One turn sends every row of this set to another row. A few are shown first. Where does it send the rows asked after them?
Gezu: 1.189; 2.329; -2.352; 4.180; 3.164; -0.994; -0.810; 2.114; -2.150; -0.225; 0.146; 1.821; -0.517; -0.038; 1.002; -3.957; -3.643; 1.841; 0.631; -1.124; -0.732; -1.328
kaza: 0.791; -0.176; -1.942; 2.577; 3.661; -2.958; -2.756; 1.136; 0.668; 2.132; -3.435; 1.586; 1.154; -0.223; -0.576; -3.216; -2.259; -0.207; -0.211; -3.024; 0.853; -0.791
Ral: 2.227; 1.511; -2.415; 5.116; 3.172; -1.629; -0.373; 1.439; -2.538; 0.085; -0.244; 0.933; -0.765; -0.198; 1.193; -4.447; -2.333; 1.562; 0.237; -1.556; -0.815; -1.103
Fepat: -0.129; -2.603; -2.222; 3.775; 2.448; 0.583; -2.959; -0.790; -0.462; 0.444; -0.088; 0.752; -1.523; -2.347; 2.156; -1.893; -0.612; -0.073; 1.224; -0.417; -1.488; -0.759
sekap: 2.451; -0.947; -3.807; 2.655; 1.071; -1.587; -1.150; 0.371; 1.061; 0.237; -2.743; 2.010; -0.130; -1.695; 1.853; 1.824; -0.708; 0.852; -2.065; -0.497; 0.103; -1.807
nade: 1.006; 0.232; -2.388; 2.026; 2.020; -3.269; -2.168; 0.722; -0.441; 0.761; -4.109; 1.697; 0.527; 0.084; -0.791; -2.376; -2.828; -0.687; 0.128; -2.995; 1.640; 0.244
piz: 0.633; 0.914; -4.922; 1.280; 0.751; -0.549; -2.083; 2.499; -0.520; 2.099; -3.489; -0.763; -1.135; 0.312; -0.970; -2.282; -1.052; 0.864; 2.144; 2.449; -0.594; -1.145
Nire: 2.880; 0.760; -4.302; 1.938; 0.278; 0.887; 0.752; -0.757; 1.515; -0.603; -4.517; 0.076; -0.945; -0.686; -2.288; -2.445; -1.452; 0.873; -1.552; -0.829; -1.758; -2.588
sokur: 0.574; 1.720; -0.238; 2.750; -0.080; 1.468; -1.850; 0.359; -1.148; 0.837; -2.116; -0.758; -0.631; -2.135; -0.340; 0.984; 0.331; -0.628; 0.783; -1.716; -0.913; 0.221
mivov: -0.775; -1.429; -2.778; 3.082; 2.126; 0.672; -2.290; -0.640; -0.977; 1.756; -0.278; 1.103; -0.596; -3.685; 1.821; -2.389; -1.445; -0.376; 1.762; 0.071; -0.588; -0.909
bara: 2.399; 1.503; -3.822; 2.620; 1.484; 1.859; -0.169; 0.468; 2.014; 0.572; -4.696; 1.330; -0.958; -0.955; -1.761; -2.624; -0.746; 0.788; -2.256; -0.025; -1.997; -3.036
Tero: 2.093; -1.708; -2.083; 2.746; 1.553; -0.299; -1.533; 0.048; 1.377; -0.114; -2.227; 1.348; 1.368; -0.831; -0.173; 2.336; -0.802; 0.985; -1.498; 0.507; -0.102; -1.044
ratom: 2.256; -1.242; -2.306; 3.214; 2.549; -0.214; -0.615; -0.508; -1.464; 1.514; -0.445; -2.719; 0.143; -1.336; 2.194; -1.051; -0.056; -0.010; 2.246; -1.478; -1.374; -0.510
Goza: 2.787; 2.456; -3.463; 3.909; 2.791; -1.186; -1.554; 1.355; -1.351; 2.004; -1.368; 1.752; -1.004; -2.477; 0.519; -3.780; -4.074; 2.134; 1.063; -0.570; 1.025; -1.791
Donat: 2.589; 0.848; -1.154; 1.702; 2.066; 1.413; -2.294; 1.117; -1.568; 1.211; -0.337; 0.607; -0.830; 0.140; 2.238; -0.850; 1.193; 0.969; 1.051; -0.368; -0.592; 1.471
bim: 4.535; 2.756; -2.550; 4.435; 3.664; -0.772; -1.289; 1.627; -1.664; 2.007; -1.626; 0.596; -0.970; -0.817; 0.591; -2.955; -2.748; 2.346; 1.012; -1.043; 0.809; -1.323
Suzo: 2.398; 0.394; -3.715; 3.942; 2.294; -0.835; -1.396; 1.361; 3.106; 0.453; -4.912; -0.527; -1.019; -1.369; -2.243; -2.746; -1.758; 1.379; -2.081; -0.472; -0.386; -2.126
Zuped: -0.373; 1.587; -3.420; 0.165; 0.056; 0.351; -1.782; 1.044; -1.073; 0.009; -0.098; 0.257; 0.125; -1.890; 0.991; -1.052; -1.541; 0.475; 1.902; 0.703; -1.380; 1.185
kuli: 1.451; 0.057; -1.291; 1.901; 1.384; 0.962; -3.201; 1.242; -1.174; -0.382; -0.223; 1.640; -1.744; -0.244; 2.469; -0.337; 0.504; 0.816; 0.444; 0.032; -1.217; 1.271
vigaf: 3.195; 0.818; -4.423; 1.921; 0.314; 0.487; 0.713; -0.801; 1.476; -0.997; -4.766; -0.115; -1.304; -0.680; -1.546; -2.729; -2.168; 0.994; -1.851; -0.726; -1.321; -1.903
Leduk: 3.367; 2.098; -1.341; 3.012; 1.705; -0.924; -1.107; 0.747; -2.172; -0.055; -1.089; 0.968; 0.586; -1.320; -2.078; -3.229; -3.293; 2.424; 0.924; 0.197; 1.077; 0.551
Rifa: 0.054; 1.463; -2.961; -0.258; -0.136; -0.271; -1.803; 1.322; -1.231; 0.323; -0.077; 0.557; 0.040; -2.179; 1.952; -0.700; -2.080; 0.559; 1.766; 0.123; -0.688; 0.639
Tanof: 0.530; 1.107; -1.022; 2.655; 2.278; 2.051; -2.203; 0.186; 0.311; 1.959; -0.833; -0.577; -1.163; -1.480; 1.162; 0.417; -0.524; 0.347; 1.547; -3.468; -1.448; -2.137
lufip: 2.263; -0.962; -2.010; 2.683; 1.820; -0.774; -1.907; 0.857; -0.538; 0.624; -0.327; -3.080; -0.397; -0.659; 2.556; 0.053; -0.041; 0.395; 1.528; -0.938; -2.062; -0.163
povir: -0.306; -0.004; -3.194; 0.789; -0.215; -1.479; -2.698; 1.379; -0.201; -0.005; -0.204; -0.603; -0.523; -2.731; 2.222; -0.486; -2.026; 0.309; 1.328; 0.265; -1.607; -0.189
ref: 3.282; 0.554; -1.618; 4.455; 2.845; -1.033; -0.638; -0.379; -1.927; 0.594; -0.960; -0.254; 0.792; -1.694; -2.158; -3.783; -3.380; 2.128; 1.515; -0.373; 0.864; -0.549
guk: 2.731; 1.451; -3.319; 3.028; 1.869; 1.868; -0.301; 0.566; 2.200; 0.426; -4.757; 1.035; -0.800; -0.844; -1.346; -2.878; -1.291; 0.997; -2.804; 0.509; -1.767; -2.209
pani: -0.829; -0.305; -3.407; 3.020; 2.792; -0.161; 0.899; 0.261; -2.343; -1.213; -1.675; 2.234; -0.114; -0.310; 0.611; -4.185; -0.919; 0.885; -0.101; -0.825; -2.589; -1.820
zotem: 0.366; 1.802; -2.181; 1.829; -0.467; -0.187; -2.293; 0.249; -0.785; 1.624; -1.478; 0.875; -2.150; -3.534; 1.566; -1.024; 0.702; 0.026; -0.120; -3.005; -0.732; -0.683
viga: -0.958; -0.690; -4.126; 3.264; 2.329; 0.926; -1.860; -0.434; -1.020; 1.612; -0.420; 0.804; -1.091; -3.365; 2.113; -2.599; -1.037; -0.510; 1.857; -0.129; -1.395; -0.759
Depe: 2.877; 0.601; -3.616; 2.198; 2.048; 1.439; -0.646; -0.057; 2.884; 0.701; -3.921; 0.918; -0.988; -0.746; -1.535; -3.743; -1.057; 1.745; -2.693; -0.272; -1.784; -2.548
vidi: 2.074; 1.470; -2.448; 1.601; 2.428; 1.652; -2.092; 1.297; -1.248; 1.078; -0.232; 0.447; -1.216; 0.474; 2.483; -1.024; 1.232; 1.170; 1.383; -0.677; -1.517; 1.364
muka: 1.842; -1.195; -2.958; 3.131; 2.395; 0.220; -0.668; -0.814; -1.313; 1.207; -0.352; -2.812; 0.183; -1.114; 1.353; -1.704; 0.579; 0.124; 2.254; -1.053; -2.019; 0.334
mepeg: 2.463; -1.752; -3.609; 2.047; 2.335; -0.960; -1.658; -0.071; 2.136; 0.598; -1.684; 1.556; 0.214; -0.674; 1.588; 1.844; -1.233; 1.639; -1.075; -1.190; -0.105; -2.719
Zego: 2.646; 1.367; -3.329; 2.574; 2.178; -0.378; -1.792; 2.128; 3.371; 0.212; -4.579; -0.111; -1.060; -0.359; -2.282; -2.273; -1.679; 2.186; -2.097; -0.413; -0.276; -1.575
peta: 2.853; 0.983; -2.724; 3.504; 1.346; -1.403; -2.619; 1.751; -1.275; 1.459; -0.786; -0.998; -1.133; 0.679; -1.861; -3.647; -2.311; 1.921; 2.159; 0.958; 1.004; 0.246
Lusa: 2.852; 0.087; -3.091; 3.555; 2.431; -0.327; 0.034; -0.049; 1.621; -2.215; -4.285; 0.762; -1.534; 0.215; -1.775; -2.387; -1.955; 1.792; -2.264; -2.584; -0.492; -1.461
rovo: 1.841; 0.655; -2.902; 4.645; 1.406; -1.451; -2.330; 1.477; -1.631; 1.534; -1.486; -1.019; -0.892; -0.530; -1.860; -3.438; -3.187; 0.867; 2.170; 1.484; 0.976; -0.247
bonam: -0.023; -0.281; -1.319; 1.241; 0.228; 0.399; -2.543; -1.336; 0.494; 1.629; 0.003; -0.602; -0.979; -2.705; -0.727; -1.493; -0.044; 0.880; 1.297; -3.153; -0.837; -1.092
bar: 3.187; 0.771; -3.934; 1.774; 1.308; 1.532; 0.592; -0.485; 2.075; -0.936; -4.397; -0.242; -0.903; 0.318; -1.934; -1.936; -2.759; 1.305; -1.177; -0.759; -1.606; -2.380
guf: 1.695; -0.578; -4.862; 2.337; 1.790; -0.833; -1.733; 1.377; -0.277; 2.805; -3.234; -2.118; -1.228; 0.737; -0.907; -2.930; 0.088; 1.052; 2.364; 1.210; -0.845; -1.660
Dod: 2.099; -2.542; -2.976; 1.906; 0.896; -1.674; -1.706; -0.924; 1.763; 0.078; -1.535; 1.580; 0.742; -1.716; -0.094; 0.674; -0.213; 1.605; -1.819; -0.246; 0.178; -1.231
Tasak: 0.647; 0.696; -2.429; 2.281; 3.243; 0.566; 0.664; 1.029; -2.248; -1.495; -1.524; 2.002; 0.030; 1.779; 0.637; -3.336; -0.222; 1.686; 0.028; -1.025; -2.709; -1.115
beni: 1.758; -0.248; -1.648; 2.742; 3.382; -2.333; -1.980; 0.644; -0.144; 1.136; -3.894; 0.669; 0.826; 1.272; -0.898; -1.679; -2.879; -0.570; 0.838; -3.422; 1.192; -0.243
gal: 2.875; 0.998; -3.923; 1.548; 0.693; 1.612; 0.724; -0.382; 1.793; -0.657; -4.279; 0.183; -0.685; 0.062; -2.376; -1.767; -1.786; 1.160; -1.260; -0.808; -1.888; -2.767
Pudu: 2.928; 0.989; -3.905; 2.248; 1.690; 1.805; -0.390; 0.109; 2.408; 0.704; -4.058; 1.043; -1.074; -0.478; -1.791; -3.196; -0.574; 1.363; -2.202; -0.594; -1.836; -3.207
safin: 1.546; 0.558; -3.360; 3.232; 2.006; -0.067; -0.089; 0.386; 1.736; -2.435; -4.410; 1.530; -1.275; -0.475; -2.009; -2.166; -3.261; 1.502; -2.106; -1.765; -0.396; -1.626
satu: 1.413; 1.050; -1.299; 2.862; 3.227; -2.527; -2.469; 2.117; -0.059; 1.691; -4.179; 1.771; 1.188; 0.487; -0.313; -2.117; -1.781; -0.521; -0.564; -2.422; 0.835; 0.162

Fepat -> lufip
bara -> Nire
satu -> nade
Where do these go?
piz -> pani
Ral -> peta
safin -> Suzo
vigaf -> Depe
Donat -> Rifa
Leduk -> Goza
Tero -> sekap
zotem -> bonam
viga -> muka

One turn sends every row of this set to another row. A few are shown first. Where does it send the rows asked after them?
levib: 2.365; -0.874; -0.124; -1.168; 1.693; -1.183; 0.520; -0.431; -1.725; 0.381; 2.617; 0.866; -1.101; 0.995; 0.148; 0.130; 1.813; 2.489; 0.523; -0.061; -3.356; 0.139; 0.996; 0.464; 0.191; 1.217; 1.096; -0.321
Lam: -2.664; 1.025; -1.161; -0.856; 1.520; -3.772; -0.260; -0.080; 0.162; -0.629; 0.444; 1.197; 1.430; 2.093; -1.695; 1.345; 0.156; -0.098; 0.892; -1.550; -1.550; 0.602; -1.027; 0.219; -1.284; -1.102; 0.046; 0.785
siz: -1.175; 1.181; 1.373; 0.677; 3.800; 2.402; 0.405; 0.308; -0.564; 0.492; 0.375; 0.872; 0.374; 0.840; 2.219; 1.192; 2.607; -0.294; 2.112; -1.174; 1.776; -0.399; 0.502; 1.936; 0.430; -0.346; -0.575; 0.317
Par: -0.537; 0.770; -0.522; 1.676; -0.151; 2.906; 0.986; 0.388; 2.336; 0.248; -0.243; -2.140; 0.771; 0.230; -1.707; -0.423; -2.038; -1.451; -1.537; -0.501; 2.425; -0.765; -0.300; -0.346; 0.410; 0.223; -0.291; -0.093
dilif: -1.668; 1.744; 1.320; -1.280; 1.922; 1.514; 1.613; -0.146; 0.430; 1.871; -0.433; 1.102; 1.063; -0.012; 3.454; 1.156; -0.184; 0.025; -0.800; 0.114; 0.479; 1.315; 0.600; 2.625; 0.759; -1.332; 0.629; 1.064
zanap: -2.475; -0.441; -1.486; -0.655; 1.283; -3.563; -1.362; 1.511; 1.297; -0.219; 1.455; -0.471; -0.345; 1.079; -1.649; -0.033; 0.752; 0.104; 2.359; -1.830; -0.987; -0.533; 0.163; 0.254; -0.880; -0.449; -0.847; -1.209
das: -0.696; -0.688; 1.048; -0.705; 2.389; 0.890; 0.630; 0.131; 0.429; 2.166; 0.701; -1.041; -1.610; 0.084; 3.654; 0.171; -0.664; 0.361; 1.463; -0.688; 1.755; 0.568; 0.863; 2.445; 1.690; 0.437; -0.939; -0.696
lan: -0.379; 0.650; -0.537; 1.396; -0.025; 3.049; 1.365; 0.371; 1.693; 0.135; 0.083; -1.527; 0.876; 0.976; -1.896; -0.407; -1.648; -1.590; -2.307; -1.151; 2.261; -0.448; -0.728; -0.169; 0.270; 0.337; 0.362; 0.238
Dur: 2.391; -0.884; -1.286; 0.144; -0.849; 1.957; -0.401; 3.286; -0.293; -0.624; -1.347; 2.261; 1.838; -0.094; 0.438; 0.925; -0.147; -1.152; 1.020; 1.350; 0.461; 0.172; -0.042; -2.168; -0.348; -0.108; -0.337; 1.967
kenu: 2.449; -0.488; -0.952; -0.515; 3.130; -1.126; -0.360; 1.775; -0.198; 0.178; -0.458; 3.039; 0.959; 0.143; 0.588; 1.356; 1.323; 0.920; -0.370; -0.139; -3.566; -0.042; 0.709; 0.241; 0.556; 1.843; -0.097; 0.835
luba: 2.935; -2.887; -0.797; 0.045; -1.682; 0.971; 0.644; 1.832; -1.447; -0.329; 0.676; 1.784; -0.644; 0.244; -0.673; -1.163; 1.843; 0.982; -0.604; -0.683; 1.535; -0.094; -0.754; -0.610; 0.970; 0.339; 0.416; -0.156
tif: -2.941; -0.506; -0.874; -1.688; 0.096; -4.475; -1.234; 0.198; 0.796; 0.670; -0.188; -0.103; 0.495; 0.853; -0.577; -0.364; -1.035; -0.583; 0.037; -1.171; -2.118; 0.453; -0.228; 0.911; 0.564; 0.221; -0.168; -0.379
femir: 1.316; 0.282; -0.430; -0.709; 1.462; -1.394; -0.602; 0.111; -0.119; 0.579; 0.495; 0.320; 0.551; -0.866; 1.361; 0.921; -0.063; 1.849; 1.437; 2.760; -4.472; -0.016; 2.437; -0.661; 0.164; 0.553; 0.026; 0.615
vuzom: -0.629; 0.737; -0.434; 1.744; -0.167; 3.086; 1.401; -0.241; 1.716; -0.041; 0.612; -2.273; 0.576; 0.615; -1.920; -0.378; -1.342; -0.788; -1.494; -0.889; 2.489; -0.943; -0.491; -0.403; -0.148; -0.380; 0.357; -0.014
sidod: 1.590; 0.116; -0.024; -0.871; -3.551; 0.851; 0.818; 0.019; -1.624; 0.341; 0.591; -0.124; 0.421; 0.263; 0.088; -0.877; -0.534; 1.299; 1.005; 3.232; 0.222; 0.759; 0.284; -1.803; 0.878; -0.380; 0.170; 0.609

das -> siz
Lam -> tif
Where do these go?
sidod -> luba
kenu -> femir
Par -> vuzom

